Some points:
array([-0.269,  0.451, -1.641, -0.454,  0.026, -0.269, -0.738,  0.757,  0.322,  0.220, -1.236,  1.008])
array([-0.219, -0.118, -0.343, -0.673,  0.243,  0.390, -0.148,  0.180,  0.200,  0.057, -0.080, -0.206])
array([ 0.240,  1.297, -0.492, -0.796, -0.794,  0.664,  1.271,  0.347, -1.122,  1.035, -1.253,  0.221])
array([ 3.259, -0.415,  1.323,  0.104, -1.047,  1.433,  1.552,  0.674,  0.737,  0.564,  1.494,  0.877])
array([-1.389,  3.699,  5.998,  4.474,  0.295, -0.193,  1.579, -7.483, -0.781,  1.249, -0.891, -5.237])
array([-0.548, -0.678,  0.215, -0.191,  0.048,  0.063, -0.110,  0.252,  0.383, -0.073,  0.317, -0.142])
array([ 0.001,  0.262,  0.025,  0.507,  0.414,  0.182,  0.012, -0.316, -0.179,  0.060,  0.171, -0.539])
array([ 0.297,  0.176, -1.129,  0.586,  0.323,  0.653, -0.959,  0.275, -1.826,  0.274,  0.835, -0.374])
array([-0.212, -0.558, -0.455, -0.217,  0.473,  0.371, -0.358,  0.004,  0.382, -0.013,  0.128, -0.102])
array([ 1.975, -0.149,  2.367,  0.742, -0.538,  0.805,  0.911,  0.269,  0.327,  1.107,  0.702, -0.478])
array([-0.684,  0.083, -1.240, -0.732, -0.047,  0.334, -0.449,  0.466, -0.140,  0.513, -0.281,  1.036])
array([ 1.157, -2.001,  0.363, -0.711,  0.734,  0.886,  0.109, -0.069,  1.834, -0.664,  1.053, -0.077])
array([-0.056,  0.328, -1.773, -1.012, -0.626, -0.376, -1.042,  0.520,  0.759,  0.097, -1.063,  0.873])
array([-0.213, -0.577,  0.089,  0.043,  0.323, -0.174,  0.621,  0.233,  0.597, -0.352,  0.067, -0.477])
array([-0.692, -0.187,  0.204,  0.603, -0.074,  0.660, -0.765, -0.074, -0.310, -0.285, -0.430,  0.155])
array([ 0.001,  0.401,  2.079,  1.587, -0.412, -0.132,  0.711, -2.515, -0.014,  0.269,  1.917, -1.362])
array([ 0.841, -0.167,  0.731, -0.071, -0.055, -0.378,  0.133,  0.812,  0.603, -0.499,  1.973,  0.024])
array([-0.209, -0.587, -0.690,  0.060, -0.492,  0.659, -0.059, -0.148,  0.742,  0.286,  0.532, -0.544])
array([-0.856,  0.097, -0.210,  0.330,  0.413,  0.520, -0.911, -0.397,  0.148,  0.058,  0.131,  0.617])
array([ 0.091, -0.297, -0.350, -0.381,  0.684,  0.330, -0.060,  0.027,  0.710,  0.102,  0.343, -0.130])
array([-0.887, -0.772,  2.149,  0.608,  0.702, -1.572,  1.169, -0.823, -1.200, -0.737, -1.339, -0.139])
array([ 0.090, -0.314, -0.282,  0.165,  0.135,  0.239, -0.377,  0.243,  0.012,  0.036,  0.131, -0.124])
array([-0.151, -0.441,  0.023, -0.039,  0.576, -0.056, -0.149,  0.286,  0.220, -0.667, -0.126, -0.872])
array([ 1.452,  3.517, -5.451, -1.506, -4.006, -2.709, -1.792,  2.952,  0.794, -0.030, -3.883,  3.966])
array([-0.411, -0.439,  0.505,  1.051,  0.304,  0.332, -0.766, -0.059, -0.027, -0.575,  0.073, -0.638])
array([-1.063, -0.868,  1.103,  0.334,  0.778, -0.898,  0.940, -0.166, -1.441, -0.900, -0.400,  0.125])
array([-1.311,  1.426, -4.113, -1.092, -2.234, -1.148, -1.631,  1.442, -0.183,  0.638, -3.605,  2.798])
array([ 1.020, -1.563,  0.913, -1.310, -1.085, -0.850,  0.442,  0.175,  0.533,  0.671,  1.372, -0.823])
array([-1.114,  1.313,  2.106,  1.735,  0.197,  0.346,  1.466, -4.418, -0.325,  1.498, -1.235, -2.688])
array([-0.194,  2.159, -1.049,  1.208, -0.572, -2.207, -0.100,  1.185, -0.887,  0.438, -0.655,  0.189])
array([ 0.424, -0.649, -0.665, -0.201,  0.420,  0.291, -0.437,  0.018,  0.410, -0.130,  0.088, -0.214])
array([-0.144, -0.176, -0.454, -0.177,  0.847,  0.306, -0.254,  0.055,  0.192,  0.005,  0.147, -0.146])
array([ 0.336,  0.609,  0.162, -0.400, -0.017, -0.548,  0.072,  0.363, -0.349, -0.049,  0.125,  0.564])
array([-0.773, -0.756,  0.747, -0.084,  0.628, -0.688,  0.819,  0.248, -0.463, -0.427, -0.302,  0.102])
array([-0.658,  0.007,  0.360, -0.235,  0.384,  0.332, -0.445,  0.401,  0.334, -0.542, -0.107, -0.146])
These points spread out most along one direction. Where along it does each point below lie, from 0 to 99? The average is 50, and the first point in the table lies past the average.
array([ 1.978, -1.173,  4.021,  0.791,  1.317, -0.165,  0.599,  1.024,  0.327,  0.425,  0.908, -0.351]) 37
array([-2.527, -0.793, -0.886,  1.773,  0.684, -0.477, -0.734,  0.091, -0.614,  0.394,  0.982,  0.150]) 49
array([-0.134,  1.149, -0.652, -1.179, -0.132,  0.164, -0.082,  0.411, -0.202, -0.616,  0.585,  0.329]) 56
array([-0.043, -0.443, -0.281, -1.353,  0.258,  1.189, -0.092, -1.256,  0.898,  1.209, -1.884, -0.423]) 50
array([-0.317,  0.041, -0.798, -0.306,  0.318,  0.013, -0.078, -0.208,  0.478, -0.139,  0.448, -0.161]) 52
array([-0.876, -0.772,  0.779, -0.040,  0.882, -0.525,  0.805,  0.101, -0.749, -0.335, -0.206,  0.058]) 47
array([ 1.129, -2.160,  0.262, -1.550, -0.948,  0.949, -0.419,  1.529, -1.849, -1.880,  1.438,  2.974]) 63
array([-0.093, -0.239, -0.070, -0.053,  0.146,  0.277, -0.077,  0.089,  0.402, -0.014,  0.114, -0.129]) 51
array([-0.043, -0.536, -0.698, -0.308,  0.292,  0.297, -0.055,  0.508,  0.454, -0.051,  0.107, -0.144]) 54
array([ 1.338, -0.766,  0.255, -0.197,  0.156, -0.461,  0.105,  0.510, -0.194, -0.061,  1.216,  0.242]) 51
array([ 0.055, -0.084, -0.377, -0.930,  0.336,  0.334, -0.561, -0.080,  1.054,  0.619,  0.376, -0.128]) 53
array([ 0.203, -0.612,  0.071, -0.163,  0.131,  0.330, -0.397,  0.111,  0.201, -0.306,  0.059, -0.230]) 51
array([ 0.378,  0.735, -1.507,  1.116,  0.772,  0.352,  0.819,  0.488, -0.660, -1.443,  0.292, -0.231]) 52
array([-0.181,  1.540, -1.245, -1.455, -1.158,  0.126, -0.090,  0.969, -0.539, -1.034,  0.851,  0.946]) 62
